In the data rows, 500 means zero.
Here are some points, each followed by its number:
tensor([670, 388, 520, 470, 653, 713, 369, 661, 452, 728, 522, 478, 518, 341,
        347, 454, 425, 573, 413, 572, 607, 566, 272, 343]) 0
tensor([533, 361, 449, 376, 470, 502, 442, 536, 513, 545, 535, 408, 566, 460,
        506, 508, 476, 441, 491, 393, 591, 627, 556, 442]) 1
tensor([626, 448, 525, 520, 637, 689, 397, 639, 453, 690, 521, 518, 502, 380,
        356, 437, 431, 589, 424, 587, 585, 515, 287, 368]) 2
tensor([459, 649, 592, 529, 566, 477, 540, 441, 467, 516, 467, 637, 391, 658,
        508, 449, 433, 577, 485, 615, 394, 343, 324, 564]) 3
tensor([401, 532, 485, 497, 429, 325, 490, 368, 602, 416, 566, 467, 545, 671,
        687, 394, 495, 468, 522, 365, 500, 501, 579, 544]) 4
tensor([550, 419, 431, 390, 464, 523, 477, 562, 423, 522, 504, 488, 508, 442,
        349, 524, 477, 489, 534, 536, 545, 534, 472, 454]) 5
tensor([500, 415, 648, 182, 609, 503, 504, 426, 596, 661, 439, 557, 478, 802,
        718, 424, 387, 441, 373, 372, 496, 494, 293, 529]) 6
tensor([549, 557, 617, 505, 602, 596, 509, 489, 453, 580, 466, 567, 422, 510,
        502, 497, 462, 580, 431, 583, 446, 429, 320, 487]) 7
tensor([341, 527, 400, 544, 321, 358, 567, 419, 475, 259, 534, 474, 518, 558,
        526, 572, 586, 403, 656, 410, 445, 514, 763, 559]) 8
tensor([391, 511, 479, 510, 403, 412, 596, 426, 480, 348, 526, 464, 481, 565,
        667, 533, 526, 431, 555, 439, 444, 581, 617, 627]) 9
tensor([490, 503, 578, 417, 538, 496, 529, 461, 558, 543, 474, 541, 495, 608,
        603, 470, 486, 491, 443, 458, 490, 475, 451, 524]) 10
tensor([471, 599, 285, 770, 358, 415, 539, 616, 394, 366, 606, 589, 492, 290,
        112, 494, 580, 583, 654, 682, 538, 407, 652, 466]) 11
tensor([400, 660, 640, 590, 531, 441, 581, 357, 524, 464, 501, 602, 418, 688,
        705, 448, 467, 536, 472, 489, 383, 400, 459, 608]) 12
tensor([480, 561, 489, 628, 514, 496, 467, 516, 497, 494, 535, 526, 506, 478,
        466, 447, 490, 553, 517, 546, 501, 453, 475, 470]) 13
tensor([285, 377, 485, 159, 287, 280, 752, 292, 689, 278, 412, 476, 554, 771,
        861, 706, 677, 131, 499, 94, 489, 622, 999, 742]) 14
tensor([446, 753, 659, 587, 642, 509, 551, 425, 421, 512, 443, 717, 321, 728,
        501, 419, 386, 652, 490, 736, 311, 219, 167, 575]) 15
tensor([577, 300, 446, 247, 351, 449, 489, 497, 442, 387, 468, 231, 546, 366,
        613, 674, 543, 279, 551, 304, 508, 782, 771, 524]) 16
tensor([497, 466, 432, 587, 461, 494, 442, 551, 446, 442, 542, 423, 525, 369,
        462, 506, 499, 515, 572, 511, 528, 535, 550, 484]) 17
tensor([559, 411, 420, 379, 472, 539, 465, 594, 406, 522, 509, 473, 507, 418,
        316, 543, 479, 489, 524, 549, 556, 554, 469, 419]) 18
tensor([521, 676, 503, 809, 557, 536, 513, 586, 531, 545, 494, 684, 487, 436,
        249, 384, 551, 655, 505, 742, 472, 296, 395, 476]) 19
tensor([502, 452, 486, 437, 458, 479, 505, 487, 483, 469, 492, 434, 509, 476,
        556, 549, 506, 445, 512, 440, 498, 579, 570, 517]) 20
tensor([485, 488, 469, 552, 493, 484, 478, 522, 579, 457, 535, 470, 604, 481,
        500, 463, 594, 450, 513, 453, 550, 519, 581, 461]) 21
tensor([364, 532, 461, 560, 387, 274, 485, 355, 617, 371, 602, 444, 561, 668,
        722, 375, 490, 460, 570, 323, 510, 514, 661, 572]) 22
tensor([472, 521, 516, 500, 501, 472, 460, 473, 514, 477, 511, 474, 505, 548,
        593, 452, 464, 499, 502, 451, 484, 503, 467, 474]) 23
tensor([516, 569, 501, 620, 557, 566, 495, 555, 416, 517, 488, 585, 451, 465,
        337, 481, 484, 627, 531, 699, 454, 390, 344, 477]) 24
tensor([631, 202, 178, 497, 446, 588, 322, 719, 465, 602, 555, 204, 723, 68,
        303, 684, 513, 278, 530, 344, 748, 883, 804, 307]) 25
tensor([447, 513, 419, 557, 453, 436, 511, 505, 530, 440, 513, 498, 540, 502,
        481, 497, 534, 469, 544, 508, 515, 502, 590, 523]) 26
tensor([536, 468, 579, 399, 521, 541, 516, 471, 441, 516, 466, 469, 453, 513,
        567, 547, 463, 492, 477, 499, 455, 555, 440, 524]) 27
tensor([500, 398, 666, 133, 615, 500, 512, 402, 618, 680, 433, 561, 485, 852,
        750, 427, 377, 426, 356, 344, 505, 507, 290, 537]) 28
New points follow, each followed by the number of its nearest point above by angle.
tensor([387, 852, 376, 999, 537, 456, 331, 603, 457, 457, 700, 657, 546, 343,
        259, 241, 458, 786, 632, 773, 507, 239, 430, 338]) : 13
tensor([508, 488, 472, 545, 500, 508, 447, 530, 507, 480, 528, 465, 555, 456,
        453, 471, 526, 516, 529, 520, 530, 506, 495, 443]) : 17
tensor([498, 570, 500, 608, 544, 571, 496, 541, 411, 492, 486, 539, 448, 421,
        411, 545, 485, 554, 520, 632, 451, 441, 424, 495]) : 24
tensor([617, 346, 292, 545, 390, 513, 362, 679, 517, 522, 549, 376, 646, 230,
        211, 498, 568, 468, 566, 472, 654, 615, 680, 355]) : 25
tensor([512, 610, 507, 680, 527, 513, 511, 546, 526, 531, 507, 623, 496, 474,
        373, 421, 539, 590, 496, 628, 487, 374, 442, 482]) : 19
tensor([359, 717, 674, 638, 554, 424, 601, 315, 525, 442, 506, 642, 386, 732,
        774, 442, 456, 555, 466, 496, 342, 352, 441, 650]) : 12
tensor([492, 505, 542, 502, 510, 502, 524, 479, 546, 516, 493, 523, 503, 522,
        563, 488, 517, 491, 458, 463, 503, 495, 519, 511]) : 10
tensor([490, 623, 515, 686, 596, 638, 515, 563, 344, 488, 472, 602, 381, 389,
        350, 563, 480, 606, 524, 731, 409, 355, 331, 506]) : 24
tensor([471, 567, 503, 601, 527, 501, 566, 495, 568, 510, 474, 528, 480, 451,
        519, 562, 550, 488, 470, 507, 520, 447, 637, 572]) : 26
tensor([561, 740, 505, 887, 569, 558, 507, 644, 526, 583, 497, 761, 496, 400,
        154, 347, 560, 733, 499, 832, 467, 229, 363, 431]) : 19
tensor([323, 790, 741, 675, 563, 402, 644, 279, 551, 434, 495, 691, 352, 822,
        823, 413, 468, 556, 461, 483, 290, 300, 445, 690]) : 12
tensor([540, 531, 581, 494, 577, 573, 508, 494, 468, 559, 469, 540, 443, 503,
        508, 502, 471, 561, 446, 552, 460, 459, 371, 492]) : 7
